Turns, then the turns between two rows, first turn first; the first pair answered:
turn neruz:
[  1 -43   3  -2 -19  61  36  11  47  47  -7  -1 -47] => [  6  41   0 -51  22 -34  -2  13 -72 -14  22 -46   0]
[ 15  18   0  -5 -22  -2   4  -2  -3  -9   2  15  -3] => [  7  15  -3   3 -22  -3   1   6   0  -5   1  24   4]
[  8  25  -2 -14  15 -52 -26  16 -39 -13   8 -13  44] => [  6 -43   0  25 -17  25   6  12  56  35 -16  22   4]
[ 12  -6  12 -21   8  18  -9  -2  -1   5   0 -26 -15] => [-14   0   0  -3  17  -4 -22  26 -14   9  -1  -4  16]
turn nirat:
[ 51 -29  37 -39  13  19  21  -4 -16   0   2 -40  16] => [ 27  24   6 -35  -3  -1  10 -51  -6 -24  13 -43 -41]
[-24  26 -11  -6  18 -24  -9   6 -28  -7  11   0   0] => [-30  19 -12   2  19 -21  -9  18 -24   0   8  11  10]
[  2  10   0  -8   6 -17  -1   9 -32 -20   8 -19  23] => [ -9  23 -11  -2   1 -23  -6  -2 -26 -24  10 -14   8]
turn pugu:
[-21  40 -13 -24  -9 -35 -10 -52 -11 -36  21  -7 -19] => [-18  30 -11 -20 -20 -17   0 -64  13 -30  16  -4 -39]
[ 15  -8  -9   8  14 -31 -13  24 -19 -11  20 -33  36] => [-17   8 -34  33   4 -39 -20  16   1 -10  19  -8  17]
[ -6   3   0  17   7 -31 -37  -5 -25 -16  19 -12  29] => [-25   7 -15  39  -7 -22 -35 -17   6  -9  16   5   2]
turn Lis:
[ 25 -37   5 -51   0  28   1 -17 -22   7  14 -10   4] => [ 18 -51   4 -39  -4  38   3  -8  -8  18   9   3   8]
[-22  -3  -2  12  11  -7  -4  43  -3  -1  18  29  34] => [-29   7 -10  16   7 -11  -7  38  -1  -3  20  32  26]
[-19   5 -28  -1  -1   3  12  20   8   0   9  13   8] => [-20  13 -30  -3  -1  -2  10  13   5  -5  12  10   3]
turn nedaz:
[-20 -17   4  32 -14   4   7   0  29  -2  -8  44  25] => [  2   1  19  -1   6 -24  -1   7 -25 -23   2  14  56]
[-15   4 -12  -7 -27  24   5 -37  33  -3 -10  -1 -21] => [-26 -23  -6   7 -13  19   0  15  20  15 -17  20  38]
[  5  36  -1 -31  30 -40  -8  -2 -47 -31  20 -16  27] => [-11  39 -23  -7  -6  -6   4 -52  24 -22  15   0 -54]
[ 25 -19  35 -10   7  11   8   5 -13  22   8  -1   3] => [ 27 -11  33 -14   2  13  10 -11  -8  16  10  -7 -15]
Now pairs of rows:
(two turns a pair)
[-32 -23 -33  40 -30  13  -1  44  14  20 -15  30 -13] => [-20 -27 -28  33 -38  29   8  24  29  19 -16  20 -38]	pugu, Lis
[ 38 -26  28 -36 -14  -6  10   5 -12   5  -5 -30   2] => [-32   4 -19  15 -15 -44 -16  29  -5   8  -6  24  13]	nirat, neruz
[-27  -4 -27  42   8   2  10  32 -10   7   3  42  17] => [-31  34 -39  32   4 -17   1   2 -19 -16  13  28 -12]	nedaz, pugu
[ 13  -7  17   3   7  -5  14   8   3  12 -10  -9   4] => [ 11  -4  14   3   0   0  17  -2  12  12 -11  -9 -10]	nedaz, nedaz
[  6 -46  -2  32   6   8  12  26   2  12 -15 -10  35] => [ 21 -10  -8  10 -11  10  16 -38  14 -14  -5 -39 -33]	nedaz, nedaz
[  1  14 -11  14   5  -2 -14 -11  -5   0  -2   5  -6] => [  0  13 -11  13   6  -3 -16  -7  -7  -1  -2   4  -1]	nedaz, Lis
[ 12 -45 -13   4 -20  26  -4 -13  33  13 -15  -8  -7] => [ 32 -17  -6 -27 -11   4 -10 -32  -3 -12  -3 -40  -8]	pugu, nirat
[-30  -6   0  41  -5 -13 -16   4   7  40   3   6  20] => [-20 -11   1  37 -16   5  -7 -19  29  40   2  -1 -11]	Lis, pugu
[-14  32 -16  -3  -9 -29 -16 -20 -13 -23  12   4 -17] => [  9 -25   6   4 -23  27  10 -16  33   9  -3  10 -26]	neruz, pugu
[ 19 -34  15 -17 -15  30  20  -9  19  -1  -5 -14  -7] => [ 24 -20  16 -31 -12  19  17 -20   4 -13   1 -28 -10]	nedaz, nirat
[  7  -9  10 -31 -16  49  23 -31   3 -31  -7 -30 -18] => [-41 -20  -9  11   1  22   5  38 -10 -10 -15  20  49]	pugu, neruz
[-28  -4  -9  14  24  -6 -11  30  -5  18 -12  33  48] => [-14 -29  -1  17   7  32   8  10  37  33 -19  33  13]	pugu, pugu
[ 14  14  38 -46 -25  -1  12  14  15  -6   4 -33  16] => [-34  41   0  -9 -38 -14   0   3  41  -7   4   0 -12]	nirat, nirat
[-25 -14  -7  15  -3  11  10  15  23  12 -11  20  11] => [ -7 -15   9  -6  12   0   7  27  -9   5  -8   1  38]	nirat, pugu
[ -9 -13   1  17 -36  27   2 -15  50  21   1  21 -43] => [-41  -4 -15  36 -26  -1 -14  19  31  23   1  46  -5]	neruz, neruz
[ -5  54  -6   2  -9  -4 -10 -21 -12  -7 -19 -21 -51] => [-27  53 -18  20 -11  -8 -15  -7  -2   1 -22  -2 -45]	Lis, nirat
[ 10   5 -17 -22   4  -6  13 -11  10 -30 -29 -11  -1] => [  0  -7 -17 -11  10  -8  11  16   6 -19 -33   5  27]	neruz, nirat
[-19  11  14 -10  25 -21  23   5 -17  17 -28   3  -9] => [-23   5  12  -4  22 -17  23   9  -9  23 -30  10  -9]	pugu, nirat
[ -3   5 -12   3  -3 -15  14  -6  14 -15  15 -12  -6] => [ -5  -4 -10   6   3 -18  12  14   5  -9  14  -6  19]	nedaz, nedaz
